A single turn carries every row of the set below to another of its rows. Some are shown first; where does it send the rows asked next?
Vetup: [-27  26  36  28   1 -10 -23  23  28   4  20   4  13  -6   4  30  17   1
 -15 -29 -25   6 -21  42 -33  41   4 -11  -6 -13  -1   8   9   4  -8  26
  -7  38  -7 -30 -45  29   3  -7  25  16  22   6  42  14 -20]
Fafi: [-23  17 -17   8 -19  -4  28  -4 -19  17   0  18 -33 -17 -27 -10 -12 -29
 -39  -9  31 -21 -19 -47 -21 -24 -11 -52   0 -29  -1 -26  24   0  28 -10
  -5  -1  18  45  -8  16 -11   1 -39   1  31  13  -2 -11 -30]
beg: [ 30 -32  14  -3  31  -6  -3 -24  45 -26  -1  -9  -3 -30  27 -26  -2 -13
   0  19  -9 -16   0  18   7  36   5 -35  -3  38  35  14 -19 -11   9 -17
  -5   2 -26 -12  -5  10  -8  -3   2  34 -35   5  33  57   0]
rufi: [-19  20   1  -2  16  -8 -39  50  11 -22  45 -39  41  27  20   3  31  -2
  -2  -5 -38   7  -2   8   3  32  39  21   5  -3 -23  11  -3  -7 -17 -13
  -6  26  24  22   7  18 -31   1 -21  24 -11  -1  -5   0 -14]
dedi: [-24   8 -34  -1 -16  11  13  25 -25  -9 -10   1 -46  -1 -23 -23  10  -1
  -8 -25 -16 -20 -16 -63 -22   8 -34 -11   9 -22 -55 -14  37  -5  11   4
 -27 -29  10  -9   5  -7  10  13 -14   4  12  18  10 -26  23]
guseg: [ 29 -34 -26  -4  -9  18  -1   5   9   9  24 -19 -30  -3  11 -20  54  16
  -4 -14 -17  59  20  11  35   6  26  13  -2 -10  -5  -8 -10 -22   9 -49
  18 -17 -33  -8  -7 -25 -27   9  -9  -9  17 -30  25   9  -3]
zoned: [-23  21  -1   9 -15 -23   1 -18 -32   4 -19  51  -5   3  14  -9   7 -10
   5 -33 -13  -5   1 -53 -17 -26 -10 -21  39 -24 -17 -26  -1  11  17 -15
 -11 -33  28   9  33  -3   8  14 -32 -17  -4 -33  -6 -20 -19]
fet: [  7 -26  -3   0 -30   0  -2 -33  50  38  18   1  -8  -5  -4  20  -1 -17
   3  14 -18  10   9  54  16  -7   4  32  13 -42  19  -3 -11  -9  -3  14
  -5 -33   5  -6 -19   0  38   0 -27  -9  51   6   6  31 -26]
dekid: [-12  20 -13  19 -16 -10  33  10 -18  16   1  12 -33 -21 -28  -9  -7 -32
 -36  -6  28 -26 -36 -41 -15 -19 -18 -41  19 -25 -11 -30  32   8  29 -11
   5   1  13  45  -4  15   5   1 -32   5  29  12  -4 -11 -27]
Mivad: [  0 -15   6  32 -31  -8 -12   0  -5 -11 -35  16  29  -9 -28  54 -25  18
   1  43  14  20  -9   5 -33  15  -4  -3 -31  -2   3   1  21 -18   9  -4
   3  63 -15  15  23  25 -16 -19  -5  35  15  -5 -15   0 -17]
fev: [-15  40  26 -10 -10  44 -14 -10  36  -7  -2 -18  38   5  25  16  15 -22
   4   4 -10   5 -21  12  21 -16  27 -18 -24  -5 -39  21 -23   9 -10 -28
  29  39  17  -6 -39 -11 -15   1 -11 -25  32  -1  25  14   2]
Pape: [-23 -18 -16 -15  29 -27 -10   5  40   3 -14 -42 -22  -3  22 -28 -18   4
   8   3 -17   5  -2  41  23  19  -5  -2   2  18  14  -7 -33 -29 -13 -18
  20  18 -19   8   6 -15  23 -32 -10  16 -44  22  10  45  -7]
Nugu: [ 15 -21 -17   8  -5  -6 -11  19  -1  22  70  12  -8 -12 -38 -35  24 -19
 -16  31  -7  34  30  35   6  -5  35  -9  11  -5   3  19  12  35  -7   9
 -13 -11 -10 -21 -10  22   6  -7   7  44  -6  20  -5  15  10]
Kom: [-25  -6 -33 -50  -2   9 -21  18  33   1  -5 -12  42   5  61 -19  -1  23
  -7  22  15   2  -2   7   9  10  15  28   2 -41  10  23   4  -8   9 -20
 -48 -37 -37  30  17 -23   8 -44 -12   6  12 -14  -1   1 -22]
favu: [ 19 -11  14 -13 -30  21 -22 -15  -4   2 -47  26  46   6 -14  38 -20  25
  37  13   1  16  -3  -7 -44 -13  -7  25  -8   8 -13  35  -7  -3  22  -4
  15  21  13  14  29  -7 -39   7  12  13  14 -22   8  -1  13]
pufo: [ -5  22   2  19 -18 -18   6  -8 -20  -9 -19  54  -6  -2  10  -4  13  -5
   7 -32 -10 -17   0 -57  -7 -20 -19 -25  50 -13 -33 -20   1  16  21 -20
 -13 -33  25   9  31  -5  20  14 -33 -21  13 -26 -12 -19 -14]
Zogib: [  2  -1 -10 -43 -38  13  15   0   9  19   2  24  40  -9  34 -13   3   7
  -2  28  36 -26  22  11  18 -18  14 -21 -20 -40  13  33 -20  13  -7 -25
 -47  26 -40 -10 -40  10  46 -23   3   9   6   8   7   3   4]
gubi: [-33   7 -37  -6 -16   8  18   3 -33  -5  -5   6 -50  -7 -13 -22   3  -5
  -6 -27 -16 -13 -10 -60 -28  18 -30 -14  -9 -30 -42 -18  40  -5   3  11
 -27 -23  14 -17   5   3   0  15 -13   2   5  13  16 -30  27]
Zar: [  0 -23 -18   6 -17   4  10  25 -12   9 -25 -15  26  46 -12  11 -20  25
  27  16  -4  13  -2 -15 -35  14  -7  32 -39 -11  -8  16  29 -16 -14   3
  14  60   3  13  40   4 -33  10  19  28  10   4 -15  -5  19]
git: [-15 -32   8 -11  26  13 -18  -3  41   5   8 -31   2  18   2 -25 -32  13
  23  19 -18 -39  33  11   9 -11   5 -24  13  18  35  37 -47  -3 -18 -25
  -5  -3   1 -10 -14 -16  11 -12   1  18  -7  23  30  47  -6]
rame: [  4  -4 -36   5  21   8  10  30  -8   8   6   8  -2 -13  61 -24  29  21
 -14  11  34  -3 -11  39 -19  25   4  10 -13 -36  46  27  14  -3   7 -30
 -37  10 -22  -7  -8  11  17 -25  35  23  -3 -28  41 -17   1]

dekid -> dedi
git -> beg
Where do these go?
Mivad -> Zar
Kom -> Zogib
rufi -> fev
guseg -> fet
gubi -> zoned

A single turn carries every row of the set below to another of its rows. Some are shown first; where does it send the rows asked next?
rogim: [-48 -27  11  43 -55  19 -13 -10   1 -32   3 -33   7  -6  20  24  14  31
  -1  20 -24 -24  23 -26 -11  -4  -3  31  11  -9  38   7  20  -6   1  11
  -6   6 -27]
vef: [ 33  14   4  -3  26  36   0 -45   0 -18  19  -6 -23 -22  51 -21 -25  -4
 -24 -25 -35 -15 -29  12   0  13   7   9 -15 -24   0   1  11   2  29  30
 -22  29  -9]
tiz: [  2   4 -28  14  -5 -25  22  23 -13 -15 -43 -35  10  44   2   4 -14  16
   4  25 -12  27  -1 -22  10   0   4   4  -5 -60   7  24  30 -12 -21  -5
 -25  20  -2]
Ped: [  2  14  25 -34 -13  -2  53  -2  -3  10  -7  -6   8  -8 -50  33 -26  16
 -11  19  14  14  14 -24 -13   1 -24  -8 -32  -8   0  -5  -7 -14 -31 -28
 -36  -7   5]
fino: [-11  16  25  31 -23  23  23 -17   9  31  39  38  27 -17  28 -26  -9 -22
  60  22   6 -14  -5  23  16 -28   1  -3 -13 -21  15  10  21  -7  -6   0
  37   3  -9]
Misen: [  8 -14  -3  23 -17 -21  48  -1 -22 -10  -4  -1  21   4   2  -2 -27  -9
 -23 -39  13  26   2 -19   5  -7 -17  11   8 -23   4  -6  26 -24 -40 -32
 -35  -3 -15]
liki: [  7  -7  32 -21  -9  35 -40 -48 -29   7 -25 -42   6   4   1  -8  22 -13
 -18   7 -15 -29  29  27 -27  24   8  39 -17 -10   3  24   6 -23  10  -2
  -7  36 -11]
ber: [ 22  41  29   5 -29  -8 -12 -45  -7 -14 -20 -12   2  -4 -39  19  -3 -17
  19  18  15 -42  32 -20   0  17   4 -14  21 -12  -5  19 -28  -6  -6  -6
  41  20  26]
daz: [ -4 -36  11  -4  -4  -1  47  11  38  12  -1   5  19  -9  -3  -3   6 -11
  12  31 -41   7 -24 -14  -4   9 -35 -28 -37  -7  20 -46  31 -10 -11  14
   0   0   5]
fosa: [-11   6  27  31  26  23 -40 -36 -14   8 -26 -27 -23  12  10 -21  32  11
   6 -21   6 -10  18  48 -38  32  27  12 -47 -32 -12  32 -31 -12   0  19
   1   7  10]
vuk: [ -5 -33   7   8 -16 -52  -3  41   7 -14 -37 -16  -3   1 -25  20  28   2
   5  22  -8  27 -14 -17 -23   0 -28   1 -45 -23  28 -10   7 -16 -15  23
  11  23   2]
reves: [ -5  46  25  43   4   9 -24 -34  17  -5 -24 -17 -31  30   1 -16   8  42
  22  18  31  -6  22 -21  -4  22   0 -10 -52 -21  20   0  18 -21 -16  18
  33  19  16]
vebi: [  9 -40   4  39   0 -39  23  27 -20  -7  -5  -4   1 -20 -30  16  27 -12
  22 -33   8  14  -3  23   5 -10 -15 -31  26 -22  -9  -5  -4 -18 -48  -3
  11 -22  -1]
kan: [ 11  13  16 -35 -10   2  58   0   1  17   3  -5  12 -11 -53  39 -20  21
  -7  29   7   2  19 -18 -10   5 -26 -13 -23 -16   5 -13 -13 -14 -25 -22
 -18  -5   3]
vizo: [ 22 -13  31  18 -15   8   1 -15  -5  18  51   3   6 -19  12 -44   8  10
 -10 -24  -3 -26  -1  57 -23   5  11  20 -24  17  24  16 -11  21   1  24
 -15   0 -47]
Vam: [  0   5 -26  12  -5 -22  17  27 -12 -15 -47 -33 -10  35  -3  -2 -12   3
   9  19 -10  44  -4 -27   4  -2   6  -2 -11 -54  -2  31  33  -7 -17 -11
 -26  18   6]
nagob: [-13 -18  18  41 -25   9  26   2  -6 -28  38 -11   0 -42  -6  39   6  54
  12 -22  15 -25  13 -20  -4  -2  13  30  -5  -9  38 -21 -33   5  -9  20
  14 -11 -23]
Nade: [ -1 -15  38  -8 -27  29 -54 -42 -32  -1 -20 -30   6   1   3  10  11 -14
 -23   2  -9 -20   5  25 -32   6  -8  48 -30  -6  15  31  -9 -23  10   5
 -27  34  -6]
Zibeg: [  0 -12   9  -3  19 -23  13  18   0  23  -9 -15   3   9 -54  21  -3 -17
  44 -11  14  33   7  -3  11 -12   5 -25 -26 -23 -23  -6 -34  -3 -18 -27
   1 -19  36]
mif: [-46 -31   5  30  20  24 -23  22  21  -7  25   1   0  -2  28  27  19  21
  41  35 -54 -11  18  -3   9 -33  32  -4 -28 -25  17  -5 -32  -3  11  32
  13  -6  10]
kag: [ 18   5  12  28  10 -12 -18 -10  19 -16  27  15  12   0  32  17   4  14
  27   0   1 -16 -13   5  38  -2 -16   9  46  34  11  35  29 -39 -30   3
  21  -1 -24]
sozo: [-59  14  -2  22  -6  64  28 -30   9 -12  13  -8   3  -7   9  17 -24  16
  21  -1  -5 -28  28 -21   8 -27  36 -11   1 -31 -11 -22 -26  15   3 -36
 -17  -3  -2]
bevu: [  6  -1  -6  10  25 -21  21  15   3  28  -4 -12   9  14 -50  25 -13  -7
  39  -1  18  22  12  -1  12 -15  11 -24 -30 -30 -24 -14 -38  -2 -14 -38
   9 -19  36]
sesit: [ 41 -18  -6  34   5  19 -42 -33 -17  29  36 -18 -11  -4  11 -28 -17 -12
  -7 -35 -10  -5   7  26  12 -20  19  33   4  28 -11  31  -3   5  13 -13
 -10 -29   2]
mis: [-42  27  15  25   2   7  18 -18  16  15 -24  -4  16  13  -7  22 -23  13
  21  -4  29 -40   1  11 -13  26   5  12 -13  -3  27  28 -60 -13 -46   2
  24  28  24]
rud: [ 23 -26  11   3  34  11 -40 -13  -1  11  36  32   8 -40  42  -6  12 -23
  29  -8 -18 -26 -16  56  -9   1   7  14 -21 -14   3  20   2   7  24   5
  13  29 -16]
bipo: [  5  27  33  47 -15 -19  29  -3  18 -32  21  10  11  27  16 -48   8  -4
   3 -25   4 -18 -19  15  17 -23  18 -17  13  10  15  -8 -16  -5 -19  31
  21  17 -35]
Riz: [-18  15  -3   0  14  54 -21 -21  20  20 -14 -16 -22 -15 -20 -22 -20  27
  -8   3  19 -21  -5  25 -23  -2  16  10 -23 -14  -6  51 -28  28  17 -38
 -29  32 -12]
meze: [-23   3 -11  -1  18  40 -18 -25  17  27 -26 -20  -3   1 -11 -29 -13  15
  -6  -8  16 -34   7  36 -23  19  28  25 -17  -8 -10  48 -27  20  12 -40
  -9  39 -10]
Luf: [-32 -25  17  13  12  36  -6 -25  19 -11  21  -1 -14 -46 -12  57  16  18
  31   2 -13 -36  22 -28  -4 -10   4  -1 -11   5  -4 -45 -31  -8  10  -6
  25 -16  14]
lezol: [  2 -14 -24  28  22 -10  18  17  31  15 -10  24  -2   8   8 -20 -17 -24
  17  17 -35  37   9 -15   9 -25   3 -51 -25 -25 -30   6  18   1  -7 -18
 -16 -19  25]
buv: [  8 -33  10  21  34  13 -52 -10  15  -4  22  31  -1 -44  41 -11   0 -21
   3  -7 -24 -10 -15  58  -5 -20  -4   2 -19 -22  -2  25 -14   3  28   9
   0  36 -10]
narig: [  6  -8  -7  27 -29 -22  52  -4 -26 -16  -6   1  24   8  -2   7 -20  -2
 -23 -31  16   9  -4 -16   0  -6 -21   4   8  -8   1 -19  24 -26 -45 -28
 -31 -13 -22]
guta: [ 25   3  21  -7   9  21 -28 -42  13   9 -14 -26 -36 -32 -37  -8  25  18
   1 -16  10 -36  10  14 -33  53   7   5 -25   0  -5  13 -21  15  41  -1
  21  23   1]
Pesuk: [  1  -8 -28  28  17   2  17  12  25   5 -15  22   6  19  14 -14  -9 -16
  20  33 -36  23   3 -14  11 -23  -1 -51 -20 -22 -34  -1  27  -4  -9 -25
 -17 -17  25]
fazap: [-30   2  16  -6   2  19 -27  -9   9   7 -29 -32  -1  29 -20 -13  11  13
  10  59  -7 -30  22  11  16 -30   6   8  -1  -4  23   7   5 -21 -36   2
  39  59   6]
gulu: [ 19 -49  10  35   5 -48  22  28 -13 -11  -3  -1  -5 -33 -26  12  23 -14
   9 -33   2  26   1  12  -1 -17 -20 -24  16 -18  -3  -8  -7 -19 -41   7
  19 -15   1]
nufar: [-40 -19 -11  78  -8   6 -20   4  -2 -42 -15 -42 -22  20  17   4  28  19
  19 -10 -24  -9  18 -23  -1 -13  41   9   7 -15  -4  -1 -20   3  -2  27
  15 -16   9]
Puz: [  8 -25   3  21  -9 -54  -3  42   2 -22 -37 -12   6  10 -24  21  33  12
   3  27  -7  20  -4 -10 -21  -2 -18  -5 -39 -32  22 -14  -1 -26  -8  29
  16  22  -2]
zogif: [ 19 -18  30  24 -21  24   6 -21  -7  26  47 -11 -18 -43  -3 -39   0  16
 -18 -29  -5 -14  -4  52 -21  -3  -3   7 -17   8  26  24 -22  15  -5  36
 -14 -15 -31]
Vidof: [ 51 -11  -5  21  26  10 -37 -27 -21  20  38 -12 -16   2  23 -28   4   1
  10 -26 -16 -16   6  32   4   0  29  26  10  35 -15  38   6   7   0   0
  -7 -25 -12]
fari: [ -2 -35   9 -22  -4  -8  48   7  36  22   4   4   8 -20  -3  -1  -2  -8
   2  25 -46  20 -11 -17  -5   7 -34 -22 -32 -12  24 -30  35 -10 -16   9
 -11  -3   6]
Totiv: [ 29  31   2  26  20  19  35 -32  -1   7  22  28 -19 -11  21 -15  -3 -15
  14  26 -18 -30 -23 -15   3 -28  10   7 -11  35 -17 -12   4 -34 -29  30
  38 -15  20]
Nepog: [ -5  -6 -18  46  -5  11  -4   1 -19 -30  22 -15   3 -13  -5  27 -14  22
  15 -17   0 -21  32 -24  27 -47  46  28  36 -10  -9  14 -30  11   1 -30
   7 -12 -11]
tedam: [ 24 -11  16 -14  14  31 -40 -33  21  15  -6 -38 -41 -31 -44  -7  18   8
  14 -18   6 -27 -20   1 -17  25   3  10 -30  11   4   3 -23  19  44  -7
  16  23  14]
ruz: [ 38  26  -1  -1  31  28  11 -37 -19  -7  28  15 -20 -16  49 -34  -8  -5
 -16 -12 -27 -33 -20  24 -16   9  26  12 -24 -10 -12   4   4   7  15  21
 -20  20 -22]
feriz: [ -2   6  28  31  11  30 -43 -28 -30  -4 -28 -39 -34  14   6  -9  22  -5
  16 -31  -1   3  -5  38 -27  20  26   5 -27 -42 -10  43 -39  -7   1  38
 -18   6  16]
tided: [ -8  18   4  13 -14  36   5 -22   4 -27  29  -8   1   9  40  17 -13  24
   4  33 -51 -16  29 -56  10 -14  27   8 -29 -27  16 -20  12  -2  30  17
 -16  -8  -1]

guta -> vizo
reves -> fino
rogim -> tided
Where do these go?
Zibeg -> gulu
Nade -> vef
Pesuk -> bevu

